In the rows, zero is written as 128.
A single turn carries every row of the set below to another of its rows. Some are shown first; where does it send the rows asked next?
domam: [130 106 137 139 122 148 121 139 128  93 110 120 134 122 115 153 173 150
 168 124 109 156 143]
duteg: [139 123 117 141 138 145 147 126 127  95 101 120 129 100 161 143 157 150
 167 149 137 131 133]
fuf: [130 113 124 155 127 166 129 132 117  91 126 147 109  98 137 157 152 144
 165 155 143 111 125]
fad: [104 127  95 139 116 145 131 155 114  96 132 138 100 133 143 151 160 113
 158 113 120 126 123]
roga: [135 110 151 145 118 140 165 132 140 130 126 136 141 155 143 150 153 133
 158 121 146 135  97]
tuf: [129 130 127 153 124 164 150 134 133 150 118 126 149 129 121 164 170 136
 128 139 131 142  99]
Zalof: [135 119 104 146  96 149 143 133 138 119 116 103 130 108 142 159 153 129
 149 106 126 135  86]
beze: [120 129 150 143 127 151 138 141 115 125 112 131 146 143 110 150 167 139
 137 158 145 139 110]
Kitu: [155 109 106 138 127 163 135 131 118 121 137 155 127 117 144 161 148 157
 164 116 143 162 103]
Sorus: [110  99 140 168 121 140 133 122 131 106 122 115 117 115 141 140 187 117
 169 105 120 149 112]
dipof: [129  94 114 145 140 145 121 135 134 103 112 125 131 140 123 149 180 133
 149  97 120 142 148]
bufa: [120 139 119 145 124 143 126 149 138 109 120 131  80  90 142 143 170 148
 153 112 143 134 120]
zipo: [123 135 123 168 155 152 121 152 124 122 119 145 102 121 156 142 187 125
 155 133 141 127 126]
kaval: [137 101 132 138 129 146 130 145 106 136 120  95 137 116 136 140 173 127
 146 108 131 106 127]
burat: [131 122 101 120 118 159 147 148 120 119 110 153 123 119 143 139 151 143
 169 124 170 125 102]
rokot: [134 138 104 147 119 164 134 140 145 125 124 142 138 103 110 158 163 115
 165 131 122 150 106]
bifas: [133 135 139 147 124 135 158 163 124 111 144 139  96 130 156 156 167 150
 147 141 122 145 114]
guma: [154 125 112 139 116 148 146 140 123 113 104 137 136 138 147 156 160 104
 155 116 139 145  81]
nipe: [148 104 130 157 136 151 149 132 154 105 125 151 124 155 153 164 153 136
 148 119 139 140 123]
tase: [114 134 120 153 168 168 137 152 135 124 124 123 129 128 137 138 174 125
 169 137 153 136 126]
zop: [118 104 143 137 104 148 148 141 137 113 106 105 122 123 118 137 187 151
 157 135 140 160 119]
gat: [140 118 127 134 136 172 131 125 131 119 153 135 126 113 119 151 165 163
 159 105 146 157 121]
lar: [118 106 116 146 102 165 157 149 133 101 136 121 140 115 158 163 142 132
 154 146 133 126 116]
rige: [124 132 128 149 115 138 125 126 135 115 125 151  92 134 139 155 176 115
 149  99 106 134 116]
bebab: [116 109 146 128 139 159 128 117 107 120 111 143  99 116 136 151 159 165
 141 132 148 126 106]
bor: [120  90 149 140 117 149 109 149 114 119 134 115 102 120 142 145 158 129
 135 114 144 113 123]
rova: [129 102 121 136 117 155 132 147  72 117 117 136 121 121 150 143 169 125
 176 116 142 150 116]
sugup: [147 129 141 119 107 132 142 137 134 126  99 130 134 110 119 150 168 151
 145 116 121 113 109]
vose: [133 102 128 169 125 162 118 113 122 140 119 131 122 107 140 146 180 109
 153 126 128 144 102]
Bedil: [145 106 136 147 139 158 120 142 116 105 119 134 102 105 132 159 136 147
 159 148 153 117 113]
sugi: [ 92 121 114 140 126 132 142 135 122  90  84 130 126 121 118 153 161 130
 142 119 132 134 112]
guned: [100 109 114 148 124 156 166 139 130 102 140 119 131 132 134 172 152 151
 130 122 121 131 113]
Netu: [109 116 119 142 116 141 133 138 136 113 117 133 109 153 141 143 170 123
 140  99 137  97 115]
fal: [157 135 125 127 101 156 137 165 111 124 131 123 116 119 142 161 160 128
 143 111 139 127  89]
rapov: [121 132 135 134 170 164 141 139 126 116 122 138 153 111 140 158 168 126
 154 107 135 153 116]
Nanot: [109 114 145 136 103 144 152 135 130 126 104 120 127 144 120 136 169 147
 162 135 150 147 138]
gav: [141 126 132 140 141 153 117 155 139 106 116 152 119 141 108 153 171 119
 143 100 153 133 125]
dodu: [155 122 139 125 127 153 161 138 125 115 157 140 113 110 144 162 160 130
 150 126 111 146 108]
Nemuk: [126 130 135 124 167 146 134 129 133 123 145 146 142 113 131 142 172 134
 147 110 125 146 120]
rino: [157 120 114 136 117 138 160 157 118 110 108 111 135 117 150 147 169 157
 160 143 131 120 121]
kot: [ 93 109 125 146 121 146 131 132  89 118 113 132  95 125 125 156 164 158
 140 119 133 131 117]
luk: [117 115 134 141 151 158 142 145  91 107 119 136 113 129 148 154 164  92
 159 115 139 138 125]

bebab -> gat
vose -> guned
tuf -> kot
And these:
Sorus -> lar
Bedil -> Nemuk
fad -> guma
sugup -> bufa

A single turn carries every row of the set below to another of its rows. Some are shown first; where does it send the rows asked next?
tamo: [142 116 117 135 148 128 125 142 163 127 114 173 157 140 139 114 128 135
 139]
mefot: [146 127 115  95 117 128 137 159 146 141 111 135 160 116  91 129 171 124
 138]
sonu: [142 114 115 132 145 133 124 149 160 129 112 177 165 139 132 113 131 130
 135]
mes: [149 138 117 104 129 125 133 153 155 117 113 144 170 120  97 133 167 124
 141]
Ritir: [162  79 131 125 146 130 134 121 121 128 119 145 140 155 112 109 150 130
 147]
muv: [139  98 144 100 115 119 116 130 141 137 140 122 120 149 133 135 141 138
 144]
Dip: [167  81 126 135 149 131 117 124 126 127 126 129 135 142 133 106 153 141
 142]
Refe: [139 133 118 106 122 142 134 176 145 142 121 119 131 109 114 117 165 134
 130]
vav: [141 148 128 110 134 117 142 136 161 110 121 137 139 130 114 134 158 133
 153]
Rul: [163  82 138 124 139 147 122 144 118 127 127 156 143 153 107 105 160 119
 140]
guk: [146  81 125  92 109 138 115 158 129 153 124 127 156 133 108 125 150 129
 122]
ruzer: [169  83 133 135 141 148 105 149 123 125 134 139 139 140 128 103 163 130
 136]
Tusu: [137  90 133 102 116 140 118 160 132 149 134 114 120 135 131 118 140 140
 123]
zazel: [139 124 130 111 123 114 123 128 138 135 132 124 112 127 135 144 140 153
 145]
zivef: [148  88 137  90 108 115 112 130 138 140 129 135 156 147 110 141 151 127
 142]
gero: [145 136 126  99 121 107 136 132 156 130 119 132 145 126 106 141 165 131
 156]
Raduz: [148  85 114 142 130 157 113 125 133 110 139 158 141 123 132 128 150 125
 146]
Kem: [141  86 117 138 130 166 127 132 129 113 137 165 132 130 124 123 145 121
 144]
Zufud: [145 115 129  94 114 109 129 123 133 136 121 150 149 135 100 154 150 133
 148]
Bar: [144 135 107 112 134 142 135 172 151 127 112 127 154 106 109 116 161 134
 125]
gado: [139 142 128 110 126 121 134 148 156 131 128 115 117 119 129 128 160 142
 147]
dut: [140 117 121 113 119 146 114 171 127 147 131 122 120 111 129 126 148 147
 120]
zavez: [142 115 115 135 146 139 122 157 159 131 114 172 160 135 136 109 131 133
 130]
boz: [141 117 117 138 148 134 122 150 162 128 116 168 153 135 144 110 129 137
 134]
tum: [137 145 118 118 140 133 144 157 156 120 120 120 124 117 125 117 151 143
 136]
sava: [140  78 107 135 134 160 137 123 126 118 127 159 139 127 118 122 140 126
 142]
Bif: [148  78 103 140 135 152 124 117 131 116 129 152 148 120 127 127 145 130
 144]
Gez: [146 109 120  96 110 141 120 166 123 147 119 149 157 119  93 137 156 127
 124]

tamo -> boz
gado -> Refe
And these:
Tusu -> guk
Bar -> mes
ruzer -> Rul
Kem -> sava
Zufud -> zazel

A single turn carries every row of the set below to another of its rows. Some are shown first; where does it send the rows asked next?
L: [131  89 119 134 128 113 132 137 157 132 161 123]
Z: [114 112 129 120 123 147 150 158 142 101 138 143]
Q: [123 130 114 157 116 127 134 166 118 102 146 136]
U: [111 112  92 131 142 113 134 112 152 136 161 141]
E: [132 101 115 129 114  93 112 151 135 100 150 157]
D: [125 120 105 119 148 139 142 116 148 137 150 136]
T: [118 127 140 128 130 146 135 150 155 121 146 143]
X: [106 142  84 148 131 120 132 134 119 110 150 154]
B: [131 125  83 135 129 108 125 135 109 102 143 154]
K: [117 148 110 144 124 123 117 155 120 111 150 157]
P: [133 103  97 148 118  91 119 149 124 113 159 137]
J: [111 119  95 120 143 122 130 123 144 145 168 140]
N: [119 115 127 126 131 145 156 142 148 102 128 138]
M: [126  83 113 115 116 108 134 150 140  95 145 148]
C: [107 125 114 141 123 153 148 146 137  91 142 151]
S: [118 129 122 146 134 144 142 146 144 136 156 122]
Y: [123 108 116 122 135 109 116 127 159 141 166 144]
V: [122  78 104 125 122 110 132 126 153 100 156 150]
R: [130  90 108 125 119 101 137 140 137  89 133 148]
A: [110 138  84 136 130 116 123 144 112 118 158 153]

N -> X
C -> B
And these:
Y -> T
Z -> A
P -> L

A single turn carries every row of the set below to another of its rows. Some are shown first; where does it send the rows asked next?
pilu: [148 129 149 115 121 122 172 129 150 122 113 124 129 136 110 100 128 132
 128 146 156 141 134 131 112 150]
Gub: [135 122 114 118  87  89 145  97 128 129 113 138 167 102 127 123 137 135
 150 124 132 153 144 121 139 160]
vedo: [110 149 140 133  84 104 151 106 116 134  92 109 132 114 130  91 132 132
 124 155 111 149 135  97 146 136]
Ninik: [154 107 130 131 113 129 147  96 135 146 110 106 116  99 146 142 142  97
 134 127 144 160 129 112 133 126]
donin: [137  94 123 152 110 109 132 131 106 128  92 140 138 136 127 108 125 118
 134 150 136 153 136 100 137 121]
sevun: [138 137 137 110  99 106 150 107 131 133 121 143 176  88 131 135 140 134
 149 141 139 148 129 109 129 157]
gaz: [ 81 136 123 124 106 144 155 110 129 129 117 133 140 132 124 139 128 107
 126 137 137 147 131 135 120 139]
Dud: [141 102 108 159 114 103 142 101 123 141 127 138 143 125 136 104 129 121
 116 161 132 157 135 110 116 104]
lifen: [112 162 158 124  89 107 156 105 123 140 105 104 133 113 140 106 132 138
 115 160 123 150 130 110 143 136]
vunug: [107  90 139 139 120 139 155 106 130 136 103 125 150 136 124 131 122 119
 134 141 131 143 124  96 137 113]
nosef: [112 155 142 135  81  95 142 100 128 145  99 109 137 124 141  91 131 121
 112 154 121 152 131 111 137 146]
pugi: [ 95 132 116 137 111 142 153 130 102 123  99 144 143 115 121 129 128 103
 131 149 135 144 126 104 119 130]
gufi: [125 102 122 144 119 131 149 104 129 134 135 136 141 115 119 114 135 134
 132 165 116 150 132  98 124  97]
ganit: [135 132 123 113  92 101 148  99 142 133 118 141 176  98 123 121 140 126
 150 129 136 147 133 114 124 169]
ket: [112 136 110 143 105 112 147 130  92 126 100 142 135 124 142 130 123 105
 116 146 151 156 137 131 121 133]
nud: [122 112 132 130 122 134 168  90 156 136 146 123 139 123 117 115 133 138
 125 155 126 147 132 121 114 111]
fogov: [105 148 122 113 105 133 164 131 119 111 114 133 119 124 112 122 132 126
 132 140 140 149 145 146 121 147]
zug: [159 116 128 123 111 134 145  99 154 143 114 107 115 103 128 122 148  91
 140 126 141 154 128 115 119 147]
Veno: [117 163 149 127  90 107 161 107 131 139  98 108 139 113 131  88 132 125
 115 157 124 143 126 100 128 148]
rop: [118 116 162 114 121 140 158 115 145 129 126 122 133 137 122 139 130 142
 133 149 141 149 131 133 136 124]
kefe: [164 112 121 126 104 120 135 105 138 136 112 110 103 106 133 122 148 102
 141 127 138 163 140 125 133 141]
tos: [133 126 132 117 100 100 162  95 124 136 115 135 179  90 142 145 132 134
 142 131 144 148 131 109 135 147]
kiz: [101 148 146 132  89 107 165  91 127 143  96 100 140 116 139 102 127 128
 113 147 119 146 128 100 141 135]
Levuv: [135 118 118 120  95  94 165  98 118 126 105 134 171  90 129 130 133 138
 149 124 135 148 141 105 139 149]
dozal: [148 127 128 127 117 112 165 106 147 127 147 127 124 124 117 102 135 146
 120 159 138 153 144 139 110 121]
Bofed: [153 113 126 143 109  94 144 124 132 134 102 133 136 149 132  95 122 112
 117 142 159 153 137 132 116 147]
rusul: [161 119 138 120 116 140 142 112 138 138 115 112 110  91 132 134 150 104
 145 138 138 156 127 109 129 132]
pom: [159 117 111 146 117  99 166 110 134 130 126 133 134 121 120  83 130 128
 116 157 142 150 140 118 101 122]
viru: [115 141 107 131 109 115 179 123 114 119  95 130 132 126 123 111 121 106
 115 130 156 144 139 134 106 151]
pek: [163 104 118 131 112 126 154 105 130 135  98 107 109  95 129 121 143 100
 142 123 138 155 135 102 131 132]

vedo -> Veno
zug -> Ninik
And these:
Levuv -> ganit
dozal -> gufi
viru -> gaz
Bofed -> rop

